128 stands for zero in the data rows.
Here are some points:
[142 139 133 136 132 122 146 130 150 141 150 131 105  99 119 146 112 136
 135 114 119 131 122 143 150 132 142 132 124 125 128 137 131 104 111 112
 131 121 133 117 122 101 123 128 133 103 124 152 130 135 137 116 150 134
 127 131 107 132 132 132 144 135 107 111]
[115 160 125 138 113 122  92 117 175 126  83 188  94  69  68 137 113 103
 126  94 153 107 126 119 140 202 155 133 105 119 119 155  67 164  85  86
 102 115 110 178 126 147 122  96 135  97 102 158 114 139 119 138 182 122
 143 131 148 123 136 130  86 134 140 148]
[130 128 129 155 120 124 124 120 155 144 153 121 107  99 109 150 118 122
 110 117 108 131 129 156 139 135 135 124 117 120 143 121 165 108  92 132
 136 120 139 119 125 120 113 134 119 114 136 159 138 135 139 117 130 147
 117 116 115 129 123 125 139 127 124 134]
[134 147 122 137 111 111 154 119 151 142 139 133  93  86 137 136  82 116
 123  86 122 128 143 139 118 107 119 139 115 135 122 135 134 107 121  88
 130 126 124 148 100 117 111 129 136 120 120 151 126 149 111 115 161 130
 119 129 100 153 118 122 130 112 111 128]
[145 123 116 145 133 125 163 136 163 141 188 120 111 111 137 155 102 134
 145 111 128  92 151 148 144  84 116 129 128 132 126 126 121 105 131 117
 164 147 134 129 101  86 118 122 127 114 154 144 140 147 154 106 134 159
  97 145 104 142 114 153 145 138  84 112]
[133 118 102 160 161 175 117 135 141 104 122 135 122 125 115 134 124 133
 150 123 182  84 109  93 152 155 138 133 123 102 141 154  93 162 134 129
 123 134 130 108 137  94 170 145 133 106 156 119 160 127 168 187 133 163
 117 143 194 136 148 152 108 134 152  94]
[156  97 123 180 189 166  74 160 158 180  94  62  85 145  60 180 180 121
 194 125 107 151  99 145 168 178 160 138 139 162  90 140 118 100 128 178
  40 118 102 120 138 120 111 134  74 167 129 107 131 186 130 144 142 104
 119 137 120 120 138 147 127 202 107 133]
[151  89 145  71 145 124 141 139  73 126 155  60 190 235 195 111 142 157
 104 172 110 149 155 148  98  39  89 104 160 169 135  90 201  83 197 206
 181 146 132  76 150 127 145 157 102 179 141  99 148 137 158  99  58 152
 123 129 123 103 100 101 159 119 138 127]
[ 65 170 157 119 162 132  64 176 161 113 106  92  97 154  53 123 134 150
 133 137 122 146 145 215 153 200 175 103 113 106 102 158  86 149 112 146
  91 131 137 142 137 157 119 130 112 102 156 123 138  93 141 122 131 119
 177 125 114  97 166 162 134 167 122 136]
[192 115 138 111 114 147 199 130  87 171 161 108 143 113 213 174 127 145
 137  75  87 155 110  86 139  83 103 134 122 168 128  94 187  74 141 157
 162 114 138  76 108  71 112 122 178 169  89 124  82 161 138 105 108 138
 120 129 108 140  96  73 180  93 138 106]
[ 95 169 112 136 132 166  79 149 159 126 132 136 106  97  71 115  84 103
 141 120 131 132 153 164 145 183 166 140 119 122  93 155  83 172 109  78
  72 147 128 180 108 107 124 105 160  87 105 149 105 129 111 105 173 111
 127 120  86 115 155 153 122 107 112 120]
[135  55 136 125 158 152 152 199 156 106 157  65 113 193 177 139 149 190
 182 140 174  68 101  45 184 117 112 115 138  91 117 133  56 135 177 118
 156 152 127  96 172 114 138 177  89 151 172  81 170 143 167 163 104 113
  97 136 207 135 128 139 111 164  84 104]
[148 125 118 155 115 141 163 133 142 156 149 146 124  98 149 150 107 123
 155 104 126 103 147  99 145 128  99 135 112 145 117 139 110 122 125  99
 138 129 131 149  96  92 120 110 155 100 119 132 125 138 123 122 156 130
  99 154 136 158 112 137 114 133  90 114]
[135 121 129 107 126 135 127 128 116 119 133 109 138 145 143 115 130 146
 137 131 130 123 125 114 125 116 123 136 141 131 127 128 145 119 147 136
 127 135 130 118 132 112 147 127 141 132 119 120 125 118 120 131 117 136
 129 133 130 127 134 127 149 116 129 114]
[121 163 123 121 145 144 133 166 147 144 124 166  86 124 120 141  93 136
 136 117 154 115 139 108 130 135 143 135 133 101  80 156  53 165 143  77
  99 139 120 184 131  99 158 135 167  79 135 146 128 123 137 143 169 120
 137 132  91 122 145 162 103 109 113 128]
[141 104 128 114 121 145 154 124  88 148 171 117 142 112 161 122 133 133
 134 118  92 143 118 128 149 108 122 131 132 143 135 111 189  90 119 143
 136 124 115  93 124 116 100 127 158 153  95  96 103 136 123  99 109 119
 123 119 115 137 104  95 174 110 115 113]
[ 92  99 143 142 161 155 116 227 196 142 155  53  46 170 115 158 140 194
 225 147 159  64 113 113 238 189 191 130 135  56  69 177   0 158 115  99
  87 163 119 155 199 120 132 144  87 101 192 101 162  99 177 139 189  88
 113 158 141 118 128 188 133 190  21 117]
[144 138 139  88 100 137 123 118  91 135 142 122 147 129 162 107 150 117
 128 146 102 154 119 144 117 114 123 137 117 160 125 125 149 122 142 147
 123 119 128 127 117 134 134 101 149 149 106 119  97 120 109  97 115 129
 130 137 111 130 112 117 135 111 119 138]
[118 146 118 148 135 113 103 111 141 119 101 148 135  98  91 129 134 105
  94 119 121 146 132 168 107 149 132 121 124 141 142 124 157 125 104 143
 132 116 138 126 116 151 120 132 120 136 131 150 126 132 110 135 123 147
 140 113 123 115 129 127 120 129 167 129]
[129 156 123 129 133 116 122 124 134 126 118 132 125 139 127 119 121 137
 120 136 143 125 131 133 118 117 124 132 132 129 118 124 109 137 144 121
 111 127 137 141 129 134 152 133 125 110 143 127 143 118 121 142 132 130
 134 136 127 119 151 135 112 125 134 128]
[110 161 118 126 161 109 109 126 136 108  80 134 131 174  96  97 122 134
 109 137 168 120 146 159  88 126 130 123 133 118 120 130 109 151 147 134
 127 133 151 158 124 148 145 138 125  94 162 126 155 100 107 149 134 130
 144 139 131 116 162 138 107 142 163 140]
[121 155 144 105 120 118 122 133 155 111 150 136  89 102  95 126 106 141
 132 110 120 133 127 159 138 163 171 132 129  93 125 134 116 139 104 100
 121 132 109 125 125 139 107 148 136 140 105 140 123 115 127 102 140 117
 140 105 116 116 138 131 137 127 124 116]
[131 124 130 123 128 121 103 117 112 110  81 122 143 134 120 112 147 119
  98 144 118 152 136 124 108 137 127 113 134 142 147 124 145 150 133 153
 133 112 121 125 132 165 119 125 114 151 132 132 137 115 127 136 108 118
 142  98 151 100 143 116 124 121 173 133]
[157 100 194  87  91 135 150 166 116 133 180  76  91 153 189 169 138 167
 169 122  87 156  99 102 154  92 159 138 139 104 130  93 135  89 144 142
 149 134 119  80 131 101  99 156 117 192 118 132 117 156 165  97  91  99
 146 118 115 106 121 109 172 118  92 112]
[140 140 147  78 124 107 134 143 112 129 145 110 132 158 156 114 114 145
 135 150 106 147 139 151 105  79 117 133 139 154 120 144 128 122 166 131
 118 125 114 134 123 139 137 114 127 117 129 135 134 112 134  89 109 129
 126 138 102 133 111 127 156 109 110 138]
[119 153 100 125 141 133 105 108 128 120 123 131 147 149 117 102 106 134
 115 154 147 114 147 139  99 126 105 134 144 130  96 139 111 136 157 125
 125 137 124 157 114 125 157 135 143 111 145 114 144 100 109 129 148 142
 126 144 130 140 126 156 113 133 125 126]
[137  44 178 160  87 192 105 202 153 137 122 127  69  87 114 205 199 110
 243  82  63 125  20  84 252 214 163 213  89  82 109 185  31  96  50 129
  67  80 132 133 157 133  54  11 150 150 128 122  84  80 156 167 126  98
 132 147 147 111 106 162 132 170  17  92]
[147 101 158 128 117 148 100 157 125 118 117 117 116 112 141 160 165 128
 152 142 111 134 101  97 163 154 117 135 108 116 135 150 100 136 113 150
  99 110 129 118 143 135 102  94 125 145 118 126 112 111 137 138 129 124
 132 136 126 135 106 137 137 145 101 123]
[126 112 129 123 130 116 126 127 129 113 118 126 137 118 109 132 135 130
 125 133 130 133 128 111 138 141 140 119 127 124 136 121 117 138 124 128
 140 122 124 116 141 139 130 129 113 137 125 127 139 139 127 131 128 117
 134 107 129 119 129 125 124 131 133 138]
[113 138 107 139 139 112 173 130 144 140 171 118 113 131 144 117  88 151
 125 104 139 100 149 143 126 103 130 118 141 117 111 123 153  97 134 100
 147 153 130 119 107  83 144 168 142 117 121 130 148 136 135 115 140 135
 106 122 107 122 137 130 136 112 128 111]
[181  97 146  64  68 140 131  95  43 147 148 120 155 144 205 132 159  95
 139 162  98 158 124  99 106  84  81 160 135 178 117 150 164 133 137 156
  93 110 103 158 113 148 114  55 163 148  79 123  94  93 107  69 109 116
 121 136 106 156  77 102 185  63 103 168]
[131 130 121 150 149 136 117 115 136 114 114 137 116 126  97 127 141 139
 134 120 156 108 116 105 127 159 144 135 121 112 139 139 113 143 123 137
 122 125 136 131 141 127 138 142 134 115 139 129 130 125 130 165 126 145
 147 127 159 127 134 131 119 147 154 112]
[172  69 176 125 113 163  89 131  74 116  77 113 174 103 145 164 216  95
 138 141  64 182  53  88 162 143 130 133 106 148 166 105 105 136 123 216
 121  88 114  85 162 169  73  54 136 204 131 107  60 128 113 142  75 102
 153 112 132 125  86  80 154 130 129 140]
[145  91  76 190 203 148 142  88 120 106 103 160 173 100 109 136 153 109
 133  89 157 130  82  94 121 116 105 131 126 134 174  78 166 102 128 194
 146  95 124  62 151 116 138 164 145 181 163  67 143 145 118 191  86 165
 104  83 157 136 125 101 133 112 195  75]
[132 130 125 132 129 129 132 136 137 134 152 111 124 141 132 137 123 135
 126 137 138 110 135 140 140 122 133 119 128 120 127 135 124 120 116 137
 152 136 142 129 125 116 131 131 124 111 142 144 134 132 151 123 137 149
 126 142 127 130 116 133 129 134 121 126]
[120 115 141 140 110 139 114 116 139 126 124 151 104  90 101 130 129 123
 134 112 131 126 101 103 135 157 135 148 119 110 135 135 113 140 103 105
 109 122 108 129 138 135 122 119 134 129 107 119 113 136 116 151 129 104
 135 132 145 123 128 127 112 142 122 132]
Here are 10 more points, each followed by its number:
[112 105 131 127 147 133  92 160 129 103 116  98 120 155  98 126 135 150
 137 147 163 103 127 117 152 158 150 110 140  94 131 143 107 135 123 131
 132 124 126 117 144 152 141 154 109 135 132 115 153 116 134 148 119 123
 149 113 156 102 161 134 118 150 131 136] 0
[131 134 130 149 131 136 139 127 130 139 128 139 125  94 128 138 119 124
 128  97 112 129 133 139 131 130 120 130 125 127 136 128 160 106 104 127
 118 113 126 122 112 127 118 133 149 129 113 126 118 136 115 121 126 139
 129 112 110 129 139 107 139 119 142 121] 1
[151 112 154 151 141 133 197 161 158 148 189  79 110 169 190 174 116 156
 152 135  94 138 145 134 150  53 118 131 144 142 131 106 128 104 170 131
 164 133 138 101 123  71  99 149  95 137 167 130 147 145 184 116 136 140
  77 156 112 154 100 166 151 132  63  97] 2
[116 125 130 109 117 120 109 115  80  73  70 132 210 159 151 107 161 115
  88 153 151 167 136  92  90 108 117 114 131 141 167  88 113 172 168 160
 150 115 132 111 165 173 145 125  95 175 150 109 142 125 123 144  95 117
 130  92 159  92 132 102 114 122 200 141] 3
[133  83 158 135 116 112 131 133 141 122 132  99 120 126 129 137 124 123
 130 117 119 146 123 138 130 104 122 118 129 114 168 126 147 109 120 160
 157 103 111 103 137 138  93 154  91 160 111 140 118 137 151 137 123 130
 132 101 144 128 128 114 150 128 127 130] 4
[114 147 115 112 136 117 127  92 101 150 120 120 136 132 126 110 108 125
 100 140 135 135 127 177 107 127 124 134 123 140 143 117 189  88 135 157
 135 125 143 121 101 104 131 117 143 137 122 129 101 126 131 119 117 152
 139 135 101 119 118 103 146 136 151 114] 5
[ 96 123 133  99 124 107 164 143 122 134 159 106 120 167 162  86 107 175
 114 141 135  94 163 124 120  81 117 124 155 103 113 114 142 103 151  78
 151 152 123 142 122 109 143 180 112 117 135 125 152 119 133 129 114 122
 120 135 124 121 144 145 117 117 113 149] 6
[ 14 203  93 168 132 140 255 100 145 255 255  56  83 149 163  31   0 195
  86  51 171   0 232 220 106   0 170 138 139 134  25  75 255   0 146   0
 248 243 187 112 124   0 225 253 158  71 100  69 196 201 170  24 173 163
  51 177  30 139 209  89  99  17 108  62] 7
[110 117 139 131 132 115 107 141 155 103 113 134 127 151 141 118 139 141
 142 143 132  99 132  98 124 121 132 136 125  93 132 140  88 138 146 133
 122 133 120 140 145 162 139 141 111 120 143 126 148  98 158 148 130 128
 128 132 137 148 133 158 115 142 109 124] 8
[129 114 140 125 122 131 119 121 112 113 118 129 142 106 128 136 139 116
 114 129 108 152 122 133 127 127 138 127 125 125 158 103 146 125 125 150
 143 116 124  99 136 145 108 141 120 160 107 120 119 135 129 117 106 120
 136 104 130 120 130 107 135 128 155 118] 9
Which of these numbered points is nearest to each point below by angle, seen from the average point of the first points? Its number follows each.
[ 74 124 164 137 130  83 124 157 212  92 162 102  73 157 107 118  95 159
 153 162 150  99 154 148 164 122 153 133 134  49 144 155  72 114 132 114
 114 140 128 168 170 138 134 159  85  79 175 152 171 122 160 156 172 136
 115 151 121 178 132 183 122 148  74 143] > 8
[198  63 142 135  98 139 181 154 135 132 186 103 119 198 234 176 141 185
 190 169 165  81 117   0 135  53  85 130 150 138 142 126  69 117 209 116
 174 140 120 114 167  72 156 153 101 140 139 131 174 161 178 166 127 134
  77 197 203 188  68 150 109 153  84 123] > 2
[108 171 128  93 145 133  98 100 125 126 117 107 109 147  88  81 123 140
  89 129 111 155 158 183 108 155 136 137 123 144 103 148 170 159 113 156
 104 150 130 136 106 144 108 134 138 124 121 124  95 103 117  97 131 117
 178 118  91  71 149 128 154 131 153 132] > 5
[139 127 122 112 111 161 148 102  79 144 146 121 130 164 173 124 135 124
 140 141 122 114 103 106 116 103 116 141 131 145 111 134 163 130 147 143
 127 145 129 127 110  96 119 124 157 138 108 100 104 133 138 104 111 137
 111 160 144 125 124 119 154 130 155 109] > 5
[ 96 147 105 127 140 124 109 130 144 104 123 161 136 160 111 120 123 130
 135 164 179  92 143 120 113 145 147 119 120 118 124 147  57 172 145 120
 135 148 138 155 145 134 167 122 111  89 162 135 155 104 133 150 156 131
 129 166 148 147 139 167  78 137 118 135] > 8
[ 89 164  93 122 143 114 207 126 137 138 223 110  95 146 140 119  59 172
 137 101 155 105 159 150 131  89 154 127 162  93  86  92 167  74 147  82
 169 176 127  88  87  41 171 210 151  89 139 122 150 164 144  71 153 133
 104 117  72 116 148 134 135  94 120  92] > 7
[125 125 132 129 138 137 124 149 134 126 126 109 113 134 123 136 131 143
 139 129 145 119 119 112 136 137 145 128 133 101 121 127 107 135 130 130
 123 132 137 124 140 115 136 146 125 134 145 122 130 131 142 152 128 125
 139 125 137 110 133 131 121 143 133 131] > 0
[122 117 134 111 132 115  93  96  68 103  31 142 185 185 113  87 157 114
  94 140 150 174 142 103  79 131 127 113 148 133 158  84 121 189 175 160
 121 120 137 139 148 189 130 116  97 165 129 124 115 115 118 157  77 108
 160  90 154  99 178 114  96 126 205 145] > 3
[114 150 118 123 131 129 157 130 125 139 178 119 107 137 141 120 102 143
 130 117 133 109 146 149 129 127 138 131 133 122 110 126 153 108 128 114
 145 144 134 130 108  96 135 154 142 112 117 138 123 142 134 103 137 137
 123 135 111 115 127 125 127 116 126 120] > 7
[128 101 127 103 142 136 127 140 117 136 133  88 146 191 158 120 134 139
 135 142 139 112 136 115 118  96 111 124 128 132  94 139 124 108 163 148
 126 133 121 131 116 120 135 139 125 115 128  95 136 108 135 135 126 120
 124 145 127 137 124 128 139 127 124 137] > 6
[130 104 161 125 127  96 141 122 139 112 150 112 115 127 157 154 163 118
 141 149 100 129 112 161 147 108 144  97 129 125 164 120 151  92 114 161
 143 121 135 109 153 139  97 143 103 164 135 140 136 159 174 106 138 132
 138 112 111 125 109 130 169 127 121 126] > 4
[ 80 156 153 109 137 151 105 121 191  82 133 136 123 186 174  93  90 119
 136 155 112 158 161 129 108 127 124 162 104 116  95 110  58 170 191  89
  95 188 159 176 135 132  94 144 114 127 140  73 131  90 109 143 168  85
 106 195 160 158 136 187 101 142  79  85] > 8
[104 145 113 129 139 119 157 138 131 138 159 112 108 132 137 126  99 153
 118 112 138 107 147 143 125 127 134 126 134 115 110 130 158 108 121 109
 144 144 128 119 109  96 136 164 140 114 116 138 140 147 134 109 133 135
 124 120 106 111 144 125 127 116 131 119] > 7
[174  71 117 112 113 160 157 112  63 113 105 153 188 187 226 140 170 107
 111 172 143 120 101  14  92  88  78 126 134 147 153 104 112 162 165 163
 159 136 140 121 146 152 138 104 133 156 127  96 139 118 159 156  84 118
 111 148 214 137 101 102 106 133 173 124] > 3
[110 126  86 163 156 122 107 126 176  91 103 134 130 108  71 141 158 127
 105 120 146 115 108 111 149 176 127 123 129  94 124 139 101 141 114 141
 123 119 109 102 139 136 138 167 113 142 156 126 181 123 145 175 114 140
 110  90 184 115 156 138 104 131 162 119] > 0
[128  70 151 135 127 102 160 145 138 126 153 110 124 131 178 150 152 125
 155 138  96 135 120 140 155  96 112 107 125 131 181 102 186  81 147 175
 165 105 145  67 146 119  82 172  78 182 145 123 168 161 155 139  92 127
 126 108 152 159 123 120 156 148 104 122] > 4
[120 148 112 138 122 110 182 127 144 147 172 121 106 142 150 125  77 157
 121  96 149 106 146 137 123 103 134 131 144 116 104 113 160  97 142  88
 143 169 134 107  95  72 143 175 141 120 118 130 147 141 129 113 130 133
 106 121 115 114 147 134 142 110 128 107] > 7
[ 54 191 121 138 164  95 149 125 168 132 162  99 102 124  85 101  56 151
  95  99 151 105 165 208 114 144 161 110 156 117  94 121 180  88 111  93
 149 159 146 127  97  91 158 190 128  91 120 154 157 148 124  82 145 143
 121  88  66  76 177 131 133 115 156 112] > 7
[129 126 143 130 123 126 116 123 124 116 115 135 138 110 121 139 136 116
 117 122 109 155 122 131 121 131 130 129 128 128 146 106 132 127 123 140
 134 117 126 116 133 148 116 124 124 152 119 135 115 140 124 127 114 120
 137 107 122 118 130 112 131 122 143 130] > 9
[132 100 139 132 137 105 126 137 142 124 116 116 132 105 120 145 138 133
 128 122 104 143 131 134 144 125 136 112 136 129 146 105 147 110 123 138
 151 107 122 103 142 138 109 134  99 161 132 138 133 142 136 134 124 127
 129 109 125 124 134 118 138 141 124 132] > 4
[135 126 122 148 105 118 111  85 104 111  99 166 165  62  85 141 188  88
  96 142  90 192  89 146 108 165 155 107 107 152 175  70 194 112  81 184
 157  84 116  69 150 158 113 137 110 190 110 162  93 141 126 109 106 129
 165  63 126 125 106  86 143 104 196 130] > 9
[123  74 114 149 116 130 128 103 149 122 152  70 128 139 134 141 146 128
 133 183 105 152 113 127 147  97 160 115 147  72 158  99 166 101 127 164
 141 119 113  78 172 117 133 164  76 172 181  94 171  87 205 137 152 149
  95 103 122 124 129 162 170 101 130 110] > 4
[ 80 111  96 132 134 116 155 118 145 148 191 100 140 131 126  91  77 143
 126 119 123  97 160 172 137 101 115 112 131 121 123 105 197  79 133  86
 164 165 143  94 102  91 121 183 117 144 109  72 140 124 119 113 124 129
  90 127 110 148 155 129 136 124 105  95] > 7
[132 144 150  73  77  86 118 100  88  87  58 170 175 160 158 134 145  84
  85 190 130 176 174 122  55  74  97 118 144 155 151 111 122 178 164 128
 143 120 113 169 138 223 140 105 101 155 117 176 127 114  96 109  95 128
 154 113 120 117 103 109  92 103 160 206] > 3
[136 131 122 149 123 129 103 104 133 129 133 165 110  63 108 141 129 106
 131  91 125 128 104 141 139 160 139 130 110 120 158 136 156 117  81 123
 120 106 127 115 119 135 100 125 146 142 102 140 102 152 116 119 133 133
 143 121 131 141 107 109 142 143 145 125] > 1
[112 178 113 134 131 127  98 141 161  99  78 153 134 187 125  89 114 115
 144 161 208  77 160 103  90 145 126 111 120  98 105 183  27 222 145 101
 125 179 153 210 143 142 176 111 108  81 153 138 163 101 107 174 172 125
 120 168 176 105 146 177  61 152 148 156] > 8
[136 144 114 134 139 166 145 113  85 139 119 153 143  80 120 122 119 112
 118  98 116 144 106 128 132 151 131 150 122 135 137 108 157 126 101 129
 107 126 118 119 117 112 141 106 170 115 103 107  89 147 113 128 115 115
 144 107 102 125 137 100 127 109 147 124] > 1
[126 118 124 129 122 110  96 103 106 104 100 149 142 107 116 129 165  94
 112 135 100 172  96 129 126 156 129 122 130 145 153  94 145 135 121 149
 154 102 110  70 136 153  94 134  95 193 112 113 121 132 103 108  93  95
 150  95 128 110 114  83 118 125 159 124] > 9
[136 103 142 138 121 133 127 118 126 126 159 110 142 115 131 139 139 131
 142 144 125 140 109 132 136 132 134 124 129 118 154 110 151 104 111 146
 146 120 127  88 140 134 117 142 112 152 129 124 125 143 135 128 115 129
 140 126 123 128 114 120 143 133 119 120] > 4
[128 120 136 117 129 139 152 129 131 124 159 120 105 121 142 121 106 147
 149  93 119 118 125 126 148 112 128 145 120 128 108 130 131 111 134 108
 129 148 131 123 108  94 122 137 160 136 121 111 122 132 113 118 125 111
 125 129 115 123 122 128 147 113 108 116] > 7
[121  95 119 127 125 115 137 153 130 110 148 112 162 132 117 144 142 129
 111 138 101 156 137 145 148 117 129 105 124 142 145 100 118 120 145 130
 164 109 124  67 139 125 127 147  80 142 149 126 158 130 148 116 120 116
 110 116 117 134 128 132 127 115 112 129] > 4
[117  74 116 151 120 126 139 128 139 143 180 111 129 122 138 117 132 137
 151 139 119 120 131 132 143 117 112 125 126 126 140 136 186  80 104 134
 147 114 139 105 133 111 101 143 117 139 112  90 121 110 132 124 118 135
 109 146 141 154 112 119 160 147  83 105] > 4
[105 119 122 120 147 119  70 127 115  49 102 108 218 195  94  95 144 106
 100 201 141 171 166 182 110  92 132  99 150 161 185  87 138 145 191 171
 165 125 139  97 176 164 150 141  42 139 185 131 169 115 160 134 102 157
 132 127 134 124 157 150 122 144 164 143] > 3
[141  90 159 134 121 137 126 106  94  89  98 153 159  90 115 146 148 122
 120 118  95 163 110  93 132 129 148 126 120 125 175  86 150 135 120 143
 134 103 119  81 155 167  90 131 135 190  99 112  83 140 125 140  99  98
 149  90 131 117 138  95 143 114 168 112] > 9
[136 105 140 138 130 127 160 155 136 144 195 109 128 152 141 132 112 156
 146 155 128  86 134 128 165 101 136 127 144 124 126 132 135 113 129 128
 149 148 133 125 133 104 146 135 116  94 141 128 148 134 171 115 147 144
 106 150 140 128 110 142 133 134  77 131] > 2
[155  69 164 139  99 162 160 143 166 131 173 118  94 123 175 149 119 139
 176 122 136  95 125  53 148 114 115 151 116 113 138 160  96 135 149 103
 132 130 106 103 152 102 116 121 124 153  99 103 128 134 142 134 137 106
 120 141 163 161 101 134 143 122  88 106] > 2
[116 183  86 133 146 145 121  94 117 133 191 153 111 130 130 119 118 127
 120 177 157 118 133 192 111 183 150 130 104 155 100 163 132 142  99 143
 137 139 172 168 108 100 136 110 138  78 156 155 104 140 126 112 156 181
 145 191 107 147  86 148 116 151 128 110] > 5
[161 120  93 154 121 138 138  91 106 154 131 176 153  68 119 157 138  99
 117 106 119 127 109 103 123 137 109 131 116 146 143 114 169 122  95 131
 136 105 127 116 114 117 118 108 161 130 109 132 101 148 118 127 130 138
 132 140 143 160 101 100 126 120 151 118] > 1
[112 189  71 169 170 134 108 116 153 163 105 191  90  53  58 152  85 114
 124  61 138 110 138 157 134 182 157 152 113 131 122 144 120 114  66 110
 104 115 142 173  95 132 142 105 183  48 145 186  89 154 107 129 180 162
 144 128  82 127 149 147  93 142 148 123] > 1
[117 175 100 118 110 116 152 110 150 163 211 131 132  84 110 118  72 108
 112 120 111 127 161 222 122 122 151 115 103 164  82 135 143 107 105  90
 147 158 151 137  77  69 127 110 143  86 118 180 116 155 111  34 170 147
 111 145  37 147 114 147 137  87  86 122] > 7
[115 129 147 121 116 128  80  97 105  89 104 133 155 111 103 108 158 100
  93 113  84 205 110 186 125 152 167 122 119 134 152  89 156 150 131 157
 125 110 111  91 146 169  98 121 102 188 117 123  86 148 110 100 103  83
 174  91 100  82 145 105 144 121 158 133] > 9
[129 155 108 134 129 125 127 122 138 142 130 149 127  92 107 130 113 121
 126 108 127 123 129 139 124 146 130 138 116 127 121 136 128 126  96 110
 120 126 126 148 104 111 126 112 160  93 116 145 109 132 117 128 148 136
 132 132 102 128 129 129 126 129 129 128] > 1
[111 132 110 142 164 102 139 130 175 139 149 111 117 133  80 124  94 144
 153 139 130 108 166 182 151 116 148 123 126 138 109 126 118 115 125 116
 148 139 131 148 126  92 128 149 114  87 165 147 147 118 139 119 152 143
 119 151  91 154 113 160 119 134  97 105] > 7
[133 156 106 158 134 128 135 123 151 152 145 152  88  68  92 121  94 129
 133  81 142  99 134 146 143 166 127 151 124 138 110 166 142 127  87  87
 111 130 141 169 103 100 123 108 176  79 103 164 108 144 115 124 158 160
 132 133 110 133 129 116 140 135 122 129] > 1
[108 130 165 132 103 134  79  80  86  91  98 178 127  57 131 124 150  89
  76 107  59 199 107 131 112 161 142 142 102 139 193  62 182 137  89 139
 135  89 127 105 119 194  50 113 114 205  78 141  78 144  97 145  80 104
 171  86 163  89 121 111 124 128 177 107] > 9
[124  92 125 132 140  99 104 121 120  94  90 132 173 150 112 133 144 123
 111 154 143 137 140 130 111  92 116 106 151 131 169  92 133 144 146 155
 163 117 115 103 159 162 130 153  78 160 150 129 149 130 142 155 104 130
 116 111 152 119 134 120 109 146 152 143] > 3
[150 101 132 119 113 149 123 112 107 122 142 127 143 119 157 138 140 114
 132 133 103 156 113 103 121 119 131 130 119 139 151 104 129 118 136 141
 142 121 123 111 138 131 109 120 133 168 105 122 100 136 134 113 119 114
 122 123 144 142 108 113 154 124 137 115] > 9
[ 93 137 142 134 143 145 102 168 190  66 119  63 101 172  96 121 171 153
 147 138 157 146 105 131 168 189 158 114 112  72  89 143  34 138 140 175
 104 137 123 124 157 124 135 182  72 159 188 100 191 105 151 169 122 116
 149  64 154  88 153 179 131 147 115 115] > 0
[115 115 148 128 126 107 113 135 121 113 107 117 159 167 142 125 144 126
 104 171 117 154 151 140 118  98 120 103 139 124 151  93 137 130 160 154
 152 127 155 107 151 151 121 150  75 150 154 128 150 124 136 137 111 126
 131 126 126 121 129 142 116 138 143 141] > 3
[121 133 142 121 118 127 116 115 122 126 124 134 116 121 120 133 146 121
 117 122 117 144 110 134 121 153 143 131 120 108 133 125 128 134 118 133
 118 124 133 114 128 134 116 128 133 146 116 124 107 134 121 128 124 108
 143 132 131 118 135 125 121 139 135 132] > 9
[139 134 104 131 144 120 141 114 109 137 107 143 154 115 132 128 133 122
 107 127 122 136 133 132 109 109 119 124 132 147 134 115 151 126 131 144
 135 115 133 123 117 127 134 124 141 122 142 133 129 131 125 134 117 140
 130 120 113 135 122 121 126 119 150 132] > 5
[120 106 137 116 105 131 130 124 125 130 134 132 123 105 138 134 145 128
 120 126 101 129  99 100 132 138 132 135 118 114 135 120 138 121 117 127
 133 116 125  99 137 128 114 131 127 161 104 114 116 123 111 118 119  97
 142 119 140 124 116 112 127 131 124 130] > 9
[183  26 147 131  99 165 185 160 125 150 184  97 119 183 246 166 145 182
 206 156 170  36  96   0 163  80  89 130 116  77 129 145  34 148 180 125
 169 161 123 102 180  68 153 126 122 131 152  83 151 117 191 180 138 117
  92 196 229 164  88 147 132 149  78 109] > 2
[118 107 120  65  61  39 122 108  43  92  89 143 200 183 176  95 140  93
  86 234  93 161 208 127  72  28  94  94 178 163 192 101 148 169 202 120
 160  98 112 167 169 236 122  91  96 150 129 150 151  83 123  89  96 111
 119 112  91 160 128 117 124  69 138 199] > 3
[151  79 138 119  92 140 120 118  82 129 101 130 154 117 151 140 160 106
 117 122 102 158 104  93 120 122 129 119 130 116 182  82 140 139 137 129
 140 109 111 101 145 159  96 119 129 179  89 122  97 136 140 146  99 106
 132 110 151 125 123  92 140 119 153 126] > 9
[139 108 135  72 118  91 154 186 147 145 156  98 191 142 167 129 101 118
 131 143  88 163 206 155 147  28  76  99 161 207  81 120  71  98 217  77
 109 140 128 118 113 118 124 107 108 122 138 114 168 126 100  71 145  89
  59 133  60 189 110 149 137  93  21 175] > 2
[135 125 126 134 130 129 143 137 147 146 161 122 103 114 127 142 112 137
 135 118 118 109 129 145 147 119 136 127 123 116 123 139 132 105 112 116
 142 129 128 128 122 111 117 133 135 118 130 141 128 140 143 117 143 139
 124 136 121 131 116 130 140 126 110 118] > 7
[135  75 143 106 113 120 107 116 116  79 101 122 162 170 111 108 191 121
  91 172 117 169 136 134 116  89  91 105 135 139 180 102 125 142 164 172
 178 123 119  71 150 155 139 161  69 166 171 152 167 124 161 146  87 147
 145 109 154 114 143 121 109 138 168 143] > 3
[120  86 125 122 139 103 121 147 116  88 140 105 186 170 140 134 163 144
 119 181 128 128 140 118 139  85 115  94 137 143 150  85 122 120 165 156
 181 137 130  80 170 157 129 154  60 158 168 110 175 122 157 142 109 123
 110 128 150 133 109 145 114 146 123 128] > 3
[124 144 138 126 140 118 126 143 136 124 114 135 118 131 134 122 117 133
 129 130 138 117 137 117 135 120 124 136 138 117 118 147  97 142 141 104
 113 135 120 154 129 139 149 127 127 111 130 122 151 121 123 137 132 126
 124 132 135 135 138 145 120 128 126 132] > 8
[157 121 126 157 116 121 128 100 131 183 152 147 106  78 130 162 120 102
 112  67  62 132  70 181 151 135 111 140  96 135 146 110 203  45  87 154
 141  88 131 102  89 131  70 127 159 147  93 139  57 137 143 110 132 128
 125 116 149 128  90  82 192 114 113  77] > 1
